In the rows, 128 means zero.
Each path below is one point turned by a fixed rotation once a step. After each direction that follows a path, write how fast that rotation turns it, in deg/step (0 if it stays still).
Each turn is a multiple of 5 degrees from 10 to 175, or 0.
Each row of a path follows its step; steps can be skipped.
path 1
step 0: [133 128 133 118 122 126 127 132 127 131 129 129 121 129 130 141 131 135
 126 125 126 135 116 121 135 126 126 137 124 126 130 133 132 133 118 140
 134 129 124 127 128 130]
step 1: [136 130 128 131 129 124 138 128 127 131 121 118 129 121 137 133 133 134
 142 123 127 129 130 131 123 123 121 131 131 128 116 125 134 132 128 131
 125 133 131 123 121 125]
step 2: [134 130 136 129 124 139 122 127 132 132 132 133 125 124 134 123 136 128
 139 127 119 126 124 127 137 123 126 125 126 130 132 139 122 125 126 131
 124 138 125 126 121 121]
step 3: [129 137 133 124 122 120 135 128 119 127 128 128 140 132 123 124 127 120
 135 120 129 135 129 125 135 131 130 128 122 125 128 127 130 125 127 141
 128 132 135 121 125 119]
step 4: [131 120 125 139 130 123 120 122 126 125 128 117 130 120 137 115 136 125
 135 126 127 133 139 129 134 132 131 119 129 126 131 126 125 127 130 131
 123 128 127 127 131 127]
step 5: [125 126 132 137 128 121 116 122 131 129 137 132 129 136 122 129 133 125
 120 126 129 129 123 125 135 126 130 127 125 122 136 133 131 133 118 140
 130 129 126 133 132 120]
step 6: [129 125 121 132 133 118 134 117 121 130 123 122 126 127 132 130 136 126
 121 127 123 135 129 125 120 128 129 133 121 122 124 122 135 139 122 132
 127 130 137 122 134 132]
step 7: [137 128 123 141 135 131 120 129 130 129 133 129 128 126 137 125 135 131
 123 127 118 124 126 125 130 120 116 128 125 127 124 132 129 134 123 123
 133 135 121 134 125 131]
step 8: [132 133 135 120 134 132 136 128 117 128 131 129 135 136 130 137 129 124
 124 121 126 128 125 122 127 120 127 139 120 128 131 133 128 135 122 128
 127 132 122 120 126 120]
step 9: [130 133 128 128 129 123 130 132 120 125 119 115 132 119 139 124 127 130
 132 119 119 135 129 120 126 130 119 127 131 129 130 128 130 124 130 126
 123 133 119 124 124 134]
step 10: [134 119 144 125 124 128 125 140 129 128 135 124 131 128 135 128 134 130
 128 126 132 125 127 126 140 126 125 127 135 129 133 135 130 130 125 136
 125 131 119 134 126 123]
step 11: [128 132 135 126 121 124 135 123 132 131 121 117 127 125 125 133 134 125
 130 123 131 135 127 128 119 126 131 130 129 125 137 122 134 128 125 143
 116 131 132 125 123 122]
Directions:
[127 127 130 127 130 126 125 129 126 126 128 126 132 128 129 129 125 127
 128 126 129 130 130 128 131 129 131 127 128 129 130 127 126 125 128 128
 128 126 125 127 128 129] -> 65
[126 128 127 129 127 127 129 126 126 130 125 125 127 127 131 125 126 129
 128 127 129 129 129 132 130 126 128 126 128 127 126 129 131 129 130 125
 129 129 128 130 129 129] -> 135
[127 128 126 128 131 125 131 127 131 123 126 128 126 129 131 126 129 127
 130 128 129 128 128 129 127 128 126 128 129 129 129 126 125 128 127 128
 127 130 128 128 126 130] -> 140
path 2
step 0: [131 130 139 132 121 138 129 127 121 126 132 129 125 128 136 132 139 132
 128 128 129 137 122 126 130 128 122 136 133 128 120 134 132 134 129 135
 124 124 118 119 129 136]
step 1: [130 119 131 130 124 127 134 120 132 121 133 124 128 130 133 124 121 122
 124 133 131 133 123 143 111 134 134 124 127 120 128 132 128 127 128 134
 127 122 127 129 133 132]
step 2: [133 122 126 120 131 126 136 115 135 120 122 119 125 132 130 134 126 127
 132 125 122 133 129 134 138 117 122 130 121 127 130 127 121 122 129 122
 132 122 129 122 122 126]
step 3: [131 123 129 141 128 133 124 125 136 129 133 130 121 120 120 120 122 125
 127 123 135 121 131 132 138 121 125 129 127 137 122 123 127 126 134 123
 126 123 120 136 126 131]
step 4: [127 127 136 127 131 126 128 126 125 131 118 129 132 131 123 127 130 128
 126 113 133 138 120 132 133 133 123 132 129 130 118 132 138 135 125 135
 123 136 123 137 124 132]
step 5: [131 136 131 136 130 130 139 131 128 135 125 119 129 133 125 127 129 122
 132 138 120 136 122 135 125 130 135 116 129 127 129 127 126 135 121 128
 121 122 118 132 128 127]
step 6: [128 125 127 126 136 133 133 120 130 134 127 129 123 136 131 141 122 133
 114 132 121 129 121 131 129 117 127 129 136 124 131 125 133 119 130 124
 131 126 126 129 137 127]
step 7: [122 121 128 140 128 128 129 125 138 128 124 129 128 120 129 136 121 130
 135 127 128 122 132 129 133 125 122 126 131 129 134 138 136 142 138 123
 130 121 131 127 131 134]
step 8: [136 122 122 126 128 135 122 133 127 120 122 131 130 132 112 130 122 123
 128 129 125 128 125 132 129 129 126 135 135 129 119 132 131 138 125 137
 135 125 133 134 122 125]
step 9: [132 127 132 125 137 130 126 125 127 135 123 135 134 133 131 121 129 127
 132 129 120 128 141 129 129 129 122 118 136 123 123 125 120 132 121 133
 116 121 124 131 127 124]
step 10: [123 114 130 133 136 130 123 130 124 133 125 132 125 126 128 141 131 121
 124 128 134 131 121 127 129 122 134 116 124 125 129 118 124 126 122 126
 124 130 133 131 135 120]
step 11: [127 119 126 131 128 132 128 132 131 134 125 130 127 122 129 134 120 132
 128 134 119 136 129 116 134 136 125 139 118 127 134 131 134 136 132 119
 121 132 123 125 131 123]
Directions:
[124 128 129 129 131 131 129 128 129 124 127 127 129 126 125 129 129 128
 127 132 127 127 128 131 128 129 124 129 128 129 129 128 126 127 127 129
 126 130 127 128 129 129] -> 0
path 3
step 0: [129 123 123 131 130 125 132 138 127 143 132 123 121 135 135 128 129 118
 127 125 127 134 126 125 131 130 134 128 123 127 136 128 130 132 127 122
 127 127 127 135 140 128]
step 1: [126 116 126 129 127 139 124 132 120 130 123 132 126 128 130 122 131 122
 129 127 126 125 133 127 129 124 128 119 134 129 125 125 126 117 139 133
 138 129 129 135 134 124]
step 2: [125 127 117 129 127 127 130 134 130 127 123 132 121 131 136 132 129 127
 128 128 126 112 129 120 130 126 127 121 128 126 136 132 123 139 126 126
 125 138 131 134 131 125]
step 3: [123 126 126 126 126 124 124 130 125 134 122 131 127 125 128 132 127 121
 132 118 137 130 131 124 129 138 126 120 136 132 131 126 130 131 146 124
 127 127 128 125 130 133]
step 4: [127 128 122 119 126 120 125 130 129 130 130 129 125 122 128 125 139 122
 119 118 128 125 133 125 126 124 128 125 137 124 126 136 126 128 122 128
 133 137 118 132 131 124]
step 5: [126 123 127 125 131 125 134 138 130 136 122 123 128 136 138 130 134 124
 132 129 125 128 131 128 136 136 129 130 136 129 130 133 139 126 133 133
 120 131 124 124 132 123]
step 6: [129 122 115 130 132 124 121 140 127 130 130 129 119 128 129 116 133 127
 135 123 132 133 133 129 127 123 133 118 133 130 130 125 126 123 126 135
 131 126 127 132 123 130]
step 7: [128 136 123 123 125 132 128 137 124 121 128 125 128 124 137 127 128 130
 127 127 132 114 132 123 133 127 125 123 126 138 125 134 130 125 134 136
 120 133 125 132 132 124]
step 8: [123 124 127 128 132 118 125 130 120 134 128 119 122 130 130 132 130 125
 134 125 138 127 131 118 129 134 129 119 128 135 131 134 127 140 124 128
 129 119 125 129 126 132]
step 9: [122 126 132 122 120 128 119 131 125 130 123 127 129 123 121 128 126 124
 125 122 133 129 134 128 126 123 133 125 134 126 131 140 127 118 132 134
 121 126 119 134 133 122]
step 10: [131 126 126 126 131 124 134 146 122 131 121 122 123 131 126 134 136 127
 120 132 121 122 127 122 126 127 134 130 133 129 132 135 136 132 123 124
 125 125 127 133 125 127]
step 11: [126 119 127 136 131 128 128 135 126 133 123 126 127 123 130 123 123 126
 129 128 131 129 131 125 125 134 129 120 141 128 124 123 123 118 130 133
 114 122 130 133 127 132]
Directions:
[128 124 127 129 128 130 129 130 128 127 127 127 128 126 128 128 131 131
 132 130 125 127 126 130 127 126 132 127 129 125 129 128 131 127 129 128
 128 128 129 129 128 128] -> 80
[128 127 127 129 130 132 125 126 132 128 128 126 126 127 126 127 129 126
 127 130 128 130 127 129 128 131 130 126 129 129 127 129 126 129 130 129
 129 125 127 128 127 130] -> 140
[126 128 127 125 128 130 130 128 128 127 126 131 127 125 129 126 125 127
 131 131 131 126 128 127 129 129 127 126 125 129 127 128 126 129 127 128
 129 128 130 128 127 129] -> 70
[130 128 128 127 129 130 129 128 127 126 127 127 127 129 130 132 127 128
 127 127 125 125 126 127 129 129 127 128 131 127 125 131 128 130 125 131
 129 128 130 126 129 129] -> 130
[130 126 129 129 126 127 125 130 127 131 128 126 128 128 130 129 127 128
 130 128 129 130 129 125 128 130 127 127 127 125 127 126 130 126 128 127
 130 127 131 125 126 132] -> 140
path 4
step 0: [125 122 127 125 129 139 133 116 127 126 125 120 122 130 126 132 121 130
 131 125 129 130 131 125 131 126 138 130 136 128 140 133 134 136 138 127
 135 131 137 127 127 138]
step 1: [128 124 123 128 126 125 131 130 133 120 126 121 132 120 134 126 128 129
 114 123 123 137 124 125 129 132 133 124 129 135 133 139 123 128 135 138
 138 116 124 125 131 127]
step 2: [125 122 125 129 127 116 121 124 122 120 124 123 131 119 134 136 129 120
 131 125 138 133 122 126 135 126 122 127 129 127 121 125 141 136 135 126
 128 123 135 122 135 123]
step 3: [131 116 133 130 136 130 127 128 128 127 127 128 128 120 134 125 129 134
 128 125 125 126 134 130 137 125 128 119 117 117 118 137 124 132 138 131
 129 138 136 131 129 128]
step 4: [133 119 137 128 132 122 121 130 123 128 140 134 118 123 124 123 124 126
 117 121 114 126 126 137 128 135 131 130 132 130 126 127 131 133 130 127
 123 126 130 118 131 128]
step 5: [122 126 130 134 128 119 124 131 126 127 128 138 123 134 124 129 128 127
 125 126 137 131 133 123 131 131 142 137 123 124 118 117 122 134 129 133
 139 129 133 123 127 135]
step 6: [127 134 138 120 120 133 116 131 127 128 127 124 127 131 132 122 131 127
 127 130 134 118 136 136 128 129 131 127 130 125 127 139 134 136 127 135
 139 130 127 119 124 138]
step 7: [125 137 134 124 131 118 128 137 128 132 134 126 125 124 128 124 135 135
 125 122 131 125 119 115 125 135 129 124 132 136 130 129 139 129 137 135
 131 134 125 134 131 137]
step 8: [134 126 126 128 114 136 131 130 131 135 136 124 130 123 126 134 128 118
 129 134 133 137 130 119 133 135 132 131 135 127 128 129 132 137 136 131
 124 137 138 129 131 134]
step 9: [134 118 128 130 123 134 125 135 138 126 127 132 124 124 130 121 136 124
 126 128 128 128 131 121 136 126 133 111 135 127 136 131 123 132 128 124
 136 120 124 130 139 129]
step 10: [126 123 132 137 132 118 127 123 118 128 128 133 139 128 141 127 138 115
 131 128 121 131 124 122 134 132 129 125 134 128 133 127 134 132 127 122
 126 129 123 118 128 132]
step 11: [128 123 122 142 134 131 116 133 130 135 126 138 135 128 124 132 130 134
 125 128 127 136 136 126 132 120 128 122 121 128 129 132 137 133 129 133
 130 137 132 122 121 126]
Directions:
[128 130 125 127 127 127 131 127 132 128 127 130 126 129 131 128 126 129
 129 130 128 127 128 129 125 128 125 129 128 130 127 128 126 125 127 124
 127 129 129 127 127 126] -> 0
[124 131 128 127 127 129 127 130 128 131 128 125 127 126 126 125 127 129
 128 132 126 126 128 128 126 127 130 131 129 128 126 125 128 128 128 128
 130 129 127 128 129 130] -> 45
